In the rows, 128 means zero.
Each path is a new rotation, seen through one point. The rows after it are directions, each followed by how far the rotation turns it, in degrees a step (0 if it stays put).
Each turn is a multiple of 5 degrees from 10 to 175, or 0.
Each row of a path follows its step; steps can be skipped.

step 1: [128 125 120 139 136 133 124 138 128 128 128 115 120 136 131 133 127 118
 124 138 118 137 120 130 133 123 105 128 139 113 125 135 120 150 138 123
 141 140 139 122 136 119 134 123 120 130 133 120 129 122 137 131 141 125
 123 119 127 130 128 121 133 148 129 137 109 125 133 130]
step 2: [131 127 134 137 134 116 135 126 131 132 129 112 131 128 134 130 125 105
 132 132 134 131 128 132 136 131 129 137 146 120 122 122 132 142 133 116
 121 130 125 118 134 124 123 129 138 132 122 117 114 123 142 122 139 118
 126 119 115 118 151 123 127 134 126 152 131 130 130 123]
step 8: [116 132 124 123 122 121 148 130 139 129 129 120 128 119 120 137 123 126
 137 131 131 127 137 137 135 119 120 123 128 122 126 136 125 134 141 111
 131 132 138 115 146 116 129 129 121 140 125 137 121 127 140 118 150 122
 127 136 121 123 134 130 118 117 145 134 127 137 129 139]
step 13: [137 127 132 131 122 119 123 137 131 113 124 129 121 137 130 132 122 126
 141 126 142 117 131 128 120 100 121 133 143 123 132 129 129 137 129 123
 132 143 128 132 138 130 143 134 129 125 121 125 117 121 134 124 143 112
 110 123 129 139 129 122 141 128 137 127 131 141 129 129]
step 15: [134 115 130 143 125 123 124 133 122 129 131 132 128 136 135 129 120 125
 141 133 130 121 135 124 129 122 137 129 141 137 139 132 123 141 135 116
 132 144 134 125 143 115 140 126 139 121 121 118 133 127 143 129 147 133
 116 130 128 138 141 143 132 112 129 144 137 133 120 127]
step 16: [126 123 126 143 125 126 138 142 120 137 126 120 125 128 134 138 126 133
 137 127 124 131 127 130 118 114 118 117 133 134 122 136 114 133 126 128
 140 149 129 123 144 117 148 134 124 130 144 134 117 118 133 128 136 111
 120 126 123 121 133 118 135 120 131 138 136 128 131 141]
step 17: [133 122 120 141 121 123 128 132 131 127 113 126 133 134 129 131 115 116
 132 137 115 137 127 140 133 124 124 137 148 130 135 125 127 145 138 122
 138 138 137 134 148 120 135 127 119 128 138 134 124 135 131 121 143 126
 118 122 118 134 138 134 123 135 119 142 121 118 117 128]
step 19: [136 120 132 135 122 131 141 140 135 117 122 114 124 120 142 122 110 119
 144 129 122 138 134 135 132 118 126 135 136 127 149 130 130 121 119 125
 141 146 120 133 142 118 138 126 126 128 140 133 115 128 126 130 122 128
 121 129 112 134 136 121 123 120 130 136 123 132 129 127]
Directions:
[123 126 125 127 129 130 127 130 131 130 130 130 128 126 132 129 129 125
 131 125 128 130 131 129 129 131 131 126 129 130 131 128 124 127 127 129
 127 131 127 128 127 126 131 127 128 128 128 130 127 129 130 129 126 130
 131 128 129 128 128 129 129 126 133 128 129 131 128 126] : 90
[129 124 130 125 127 128 127 128 128 126 126 128 131 133 130 128 127 129
 127 128 126 127 130 128 129 127 131 124 130 128 127 128 130 128 127 130
 129 130 128 132 135 128 131 125 130 129 131 130 129 128 127 127 127 128
 126 128 129 126 129 128 125 126 129 124 131 126 129 127] : 10
[129 129 129 127 130 130 127 131 128 125 128 127 127 123 129 133 127 129
 128 127 126 130 128 130 127 127 127 128 127 128 131 125 128 130 128 132
 127 125 132 127 128 126 127 128 128 128 132 129 130 128 124 131 127 124
 125 129 128 128 130 129 125 127 129 127 126 130 128 131] : 135
[130 128 127 130 126 131 129 132 127 125 130 131 126 129 127 127 127 128
 128 126 128 127 128 123 130 133 127 124 128 130 126 132 129 127 129 130
 130 128 126 126 128 130 128 128 127 127 128 131 130 126 130 127 131 124
 132 127 128 125 129 128 126 129 126 128 125 128 133 131] : 170
[127 130 128 128 125 127 131 133 130 130 127 131 130 126 127 129 126 129
 128 127 131 130 125 126 128 129 128 127 128 129 126 130 132 128 126 123
 127 128 129 129 128 128 127 128 130 129 129 126 127 131 126 126 127 131
 126 133 130 128 127 126 124 128 129 126 124 129 128 127] : 25
[124 126 130 129 128 126 130 129 129 128 130 123 127 126 124 126 122 128
 128 130 126 128 132 130 128 129 129 128 123 128 130 128 129 127 130 127
 129 128 125 127 128 131 127 130 126 128 129 130 126 129 127 125 126 130
 127 125 131 126 128 130 126 127 129 127 126 124 128 128] : 25

step 0: [123 127 133 119 118 127 141 136 132 118 127 139 123 133 129 131 131 114
 143 116 119 132 140 131 129 131 132 132 133 123 124 127 123 122 126 118
 114 139 140 135 118 111 138 138 132 131 130 120 117 121 111 116 139 130
 132 132 130 126 130 130 129 127 137 123 127 125 148 139]
step 4: [119 135 125 137 135 133 154 123 128 128 138 130 132 121 142 139 118 129
 144 122 119 126 131 130 131 126 124 137 125 136 141 137 126 127 115 124
 127 124 135 122 137 118 128 133 117 116 133 126 121 119 112 130 145 122
 129 132 132 117 123 124 140 135 122 135 123 133 124 122]
step 5: [140 126 136 140 133 141 134 131 128 113 135 120 131 126 131 134 122 139
 127 122 125 144 124 124 108 133 129 141 133 132 126 134 137 123 117 126
 126 137 141 124 120 124 133 121 131 126 118 111 127 118 120 121 118 120
 129 147 125 129 121 129 127 128 137 131 130 121 145 128]
step 6: [130 129 118 127 125 125 119 128 141 129 124 127 128 135 146 121 124 112
 127 119 119 134 126 126 120 124 130 143 135 132 108 123 127 118 128 137
 138 129 133 140 111 124 143 124 138 124 112 121 130 127 131 119 129 123
 121 124 142 129 133 138 120 113 130 129 123 134 125 127]
step 7: [132 132 126 120 125 128 126 112 140 129 121 135 128 126 136 126 133 100
 125 137 133 129 123 143 134 126 126 131 112 124 113 122 113 134 131 128
 117 128 130 132 119 127 138 123 126 141 131 137 128 118 132 125 125 132
 122 119 124 122 117 130 132 134 123 125 123 114 148 131]
step 9: [126 147 122 132 138 144 131 137 125 126 126 121 131 124 122 130 142 132
 113 119 134 125 135 131 126 130 138 133 147 122 134 141 130 138 125 125
 118 139 134 124 134 117 121 128 135 121 131 123 117 116 113 139 141 123
 116 132 124 122 121 123 127 118 122 138 129 131 134 129]
step 12: [116 113 122 135 131 119 141 129 133 118 135 132 128 134 127 136 116 125
 123 131 127 136 133 134 123 129 131 150 120 125 109 122 120 133 114 125
 135 126 128 135 117 139 131 125 131 116 132 119 128 116 125 118 133 137
 128 117 129 117 121 127 133 140 136 127 121 120 140 116]
step 18: [115 143 117 130 123 126 118 119 129 121 124 128 137 121 127 126 122 113
 137 121 129 117 121 122 127 133 131 139 120 130 126 142 124 129 131 129
 130 144 133 131 114 135 135 121 140 133 138 138 124 126 118 125 134 136
 116 133 124 124 120 133 121 118 134 126 118 112 144 116]
Directions:
[129 126 129 129 133 128 130 127 128 131 127 130 132 129 126 129 126 128
 124 127 130 126 126 130 128 132 129 127 125 130 128 128 130 128 129 124
 123 128 129 127 125 126 126 130 133 129 130 128 128 129 130 128 131 126
 125 130 127 129 128 131 128 129 130 126 128 128 132 128] : 160
[128 130 125 125 127 129 130 130 126 128 126 125 127 126 130 125 128 130
 129 128 127 125 128 127 125 132 129 130 128 127 131 131 130 124 130 129
 128 130 127 126 127 128 130 129 127 128 127 127 129 128 127 129 130 132
 127 131 131 133 125 126 128 129 131 129 131 128 131 130] : 80
[130 125 129 128 126 127 126 127 129 131 130 127 126 126 129 130 128 126
 131 128 128 130 131 129 130 130 125 125 125 130 129 125 130 128 128 128
 128 127 126 128 130 127 128 127 128 127 128 129 122 126 123 127 130 134
 127 129 128 128 128 126 131 131 130 126 126 129 130 126] : 95
[128 128 132 127 125 128 127 127 129 127 128 127 124 131 129 127 129 129
 129 130 126 129 131 128 125 129 130 128 128 129 132 124 128 125 130 128
 127 132 127 127 125 125 125 125 129 126 128 130 127 130 129 129 126 124
 129 129 128 123 130 130 129 129 131 127 132 127 129 127] : 130
[127 130 127 127 131 126 126 120 129 126 129 129 130 130 131 128 125 127
 130 129 128 129 125 125 127 129 130 125 127 129 129 131 126 130 129 130
 129 130 124 126 128 128 127 127 128 127 130 127 127 127 128 128 128 127
 128 127 126 129 124 127 133 131 126 128 130 127 129 128] : 130

step 2: [130 130 128 126 119 143 120 114 128 128 129 117 135 152 122 128 124 131
 122 141 122 126 141 133 108 123 129 127 120 114 127 122 139 113 113 123
 125 121 129 120 112 136 138 128 123 134 125 125 119 129 112 129 127 130
 129 125 126 117 122 135 127 137 115 119 129 131 124 127]
step 3: [124 129 135 138 117 133 138 118 136 125 142 107 139 146 126 141 126 129
 129 139 137 120 127 138 120 142 129 137 118 117 133 140 134 115 123 115
 127 138 132 134 138 119 130 131 134 120 117 134 129 132 125 128 129 131
 141 121 123 132 124 114 134 135 128 119 123 123 129 126]
step 8: [118 127 143 124 133 130 114 124 123 115 123 129 145 142 127 142 136 137
 128 133 117 115 136 123 124 127 128 129 109 115 136 128 129 126 119 120
 131 120 129 123 124 124 127 131 145 125 126 132 119 127 116 121 111 133
 142 120 135 135 128 137 119 137 123 120 129 133 128 122]
step 9: [124 131 134 126 118 140 130 127 119 122 133 118 139 140 118 125 136 132
 117 123 128 133 127 139 117 125 128 123 126 110 125 146 128 123 128 131
 129 132 129 115 149 131 129 127 141 123 124 130 134 141 123 121 103 132
 132 116 123 128 132 116 120 129 135 127 123 122 141 121]
step 13: [149 122 144 122 129 127 130 125 132 115 142 139 141 142 112 133 137 131
 121 122 130 137 149 130 134 124 125 120 126 129 116 131 128 129 134 124
 130 123 133 130 124 127 129 126 144 118 117 135 112 120 131 120 125 133
 133 131 137 143 128 120 123 125 133 123 127 131 132 139]
step 16: [141 138 140 119 120 140 139 117 120 129 142 120 134 133 119 131 135 127
 126 145 138 118 128 130 119 130 116 138 121 119 125 138 133 130 133 122
 134 131 141 136 126 122 119 125 115 115 129 125 117 115 124 117 126 130
 128 130 130 143 125 117 118 120 128 127 128 125 123 142]
step 17: [128 125 138 110 127 135 133 128 120 126 142 119 139 155 131 112 132 119
 125 136 140 120 142 135 129 138 123 133 142 136 128 125 133 116 125 123
 131 118 126 118 121 130 122 135 118 138 126 124 121 122 117 124 129 140
 118 127 131 122 122 119 128 125 137 127 121 121 129 131]
step 18: [148 133 136 125 126 138 135 118 127 116 136 117 135 132 131 139 124 128
 123 140 135 127 133 134 133 131 115 139 132 116 125 124 135 125 138 118
 126 128 143 117 113 127 143 126 132 138 128 126 123 118 120 122 133 137
 138 119 125 131 110 119 140 117 117 129 124 128 126 133]
Directions:
[128 129 131 130 128 127 131 130 130 127 126 128 130 126 129 128 127 127
 125 126 129 131 128 128 127 131 131 130 127 126 130 130 128 127 130 127
 125 129 124 128 130 129 127 131 128 126 122 125 130 126 128 127 129 131
 128 130 129 126 130 123 128 125 125 130 129 127 130 130] : 175
[128 129 128 127 127 129 130 129 128 128 127 128 128 128 129 129 132 126
 129 128 128 131 127 130 127 129 131 125 130 127 124 124 132 129 127 127
 126 129 127 124 126 132 130 129 125 129 127 130 128 130 130 127 128 130
 124 128 133 127 126 131 130 130 126 128 130 127 128 126] : 140
